In the rows, zero is written as 128.
T: rows in several groups, each row roughly a mix of its group's directions
T (71 x 10)
[[138  80 100 114 121 127 179 151 166 176]
 [ 92 150 132 180 130 117  55 146 140 127]
 [183  72 109 116 102 156 160 101 125 148]
 [113 139  93  83 197 166 132 136 141 143]
 [143  79 123 118 118 128 178 149 134 196]
 [122 169 159 144 131 134  72 102  93  80]
 [ 98  87  88 147 162 129  97 133 145 186]
 [133 140 159 184  64  96 124 130 104 110]
 [175 148 115  82 152 140 196 126 135 115]
 [136 156 198 101  82 112 146 119  96 119]
 [134  64 124 113 112 129 157 139 177 177]
 [130  67 124 139 117 102 154 164 174 168]
 [174 158 188 127 155 151 138 116  89 100]
 [165  99 110 126 121 111 200 153  94 150]
 [119 187 141 133 141 143  84  99  87  86]
 [ 79 103 146 164  91 112  70 124 142 151]
 [147 129 150 161  60  93 161 111  97 115]
 [ 99 106  68 148  86 115 142 155 172 113]
 [158 152 173  93 182 135  96 103 102 149]
 [118 189 120  82 146 155 144 105  82 108]
 [177 100 132  71 136 140 187 122 133 123]
 [ 83 144 106 177 136 115  60 121 112 137]
 [153 133 162 177  74 101 129 137  87 100]
 [127  76 114 122 119 130 150 144 182 189]
 [115  90 110 126 130 117 159 164 175 190]
 [112 140  82  90 200 156 123 125 144 143]
 [119 128  90  89 203 158 108 132 145 139]
 [123 121 117 149  59 119 155 168 159  88]
 [193  82 131 133  96 137 148 101  96 101]
 [ 78 101  62 129 100 108 127 130 162 149]
 [177 131 122  87 137 136 203 123 111 113]
 [139 161 136  76 179 127 107  76 103 136]
 [110 115  52 150 172 150 140  96 128 119]
 [ 85 109 132 154 120 115  53 125 162 148]
 [149 168 194  82 107 114 130 110 102 115]
 [120  82 132 114 122  99 178 171 156 172]
 [154 124 167 177  73  96 116 136 101 100]
 [149 148 204 102 143 126 115 112  86 154]
 [148 132 213 139 118 133 136 138  85 148]
 [119 131  87  92 204 159 110 131 135 138]
 [ 92 118 132 167 131 118  44 137 138 136]
 [ 72 130 120 169 130 121  56 129 126 143]
 [173 161 187 117 103 131 141 142 119  78]
 [176  70 127 164  98 146  97  96 143 130]
 [ 86 177  80 128 165 127 132 152 165 153]
 [155 151 160 177  79 105 141 142  91  95]
 [107 127 116 108 183 130 111  78  97 179]
 [183 128 138  99 121 133 200 129 103 106]
 [ 81  86  74 146 139 121 119 126 140 181]
 [136 175 143 132 136 116 129 124  58  76]
 [ 84  91 141 156 104 115  60 121 142 150]
 [ 95 107  60 143  89 115 144 143 167 112]
 [138 127 172 168  54  99 139 133 124 113]
 [147 130 194 142  71 122 141 171 128 114]
 [161 122 132  80 117 141 209 121 136 128]
 [129 186 128 119 140 148 100  93  87  76]
 [ 74 147 115 157 152 133  59 141 147 142]
 [ 95 107  72 148  76 116 150 148 164 109]
 [114 129  75 125  77 111 144 146 174  85]
 [169 117 106 155 115 174  83  73 132 127]
 [172  61 128 123 102 129 176 129 122 159]
 [102 166 179 136 133 103  90 132  93  80]
 [156 159 183  91 166 132 110  97  92 140]
 [ 97 172 154 144 139 116  69 119 125  76]
 [102 111  51 135 175 136 118 102 140 144]
 [ 80 117 121 169 122 112  54 118 133 147]
 [ 87 140 176 141 139  89 128 178 108 167]
 [ 85 151 174 126 129 126  61 116 150 100]
 [131  83 174 156  63 105 111 127 111 126]
 [161  80  96 133 120 117 189 153 134 166]
 [125 111 202 134 105 103  96 125 102  86]]
one row of each group, then the others: which group is each in?
[108  99 167 178  83 131 163 149  99 150]  <9>
[118 193 140 128 143 143  96 104  79  91]  <76>
[ 87 108  91  86 177 159 116 117 140 164]  <25>

[ 76 169 112  87 154 154 127 129 160 168]  <76>
[ 93 119  53 124  96 110 139 128 168 109]  <9>
[122 137  94  92 205 163 113 140 143 134]  <25>
[ 92 109 137 171 103 105  56 119 136 142]  <25>
[ 79 117 133 172 103 111  62 121 134 148]  <25>
[135  53 169 113  95 121 135 132 155 158]  <76>
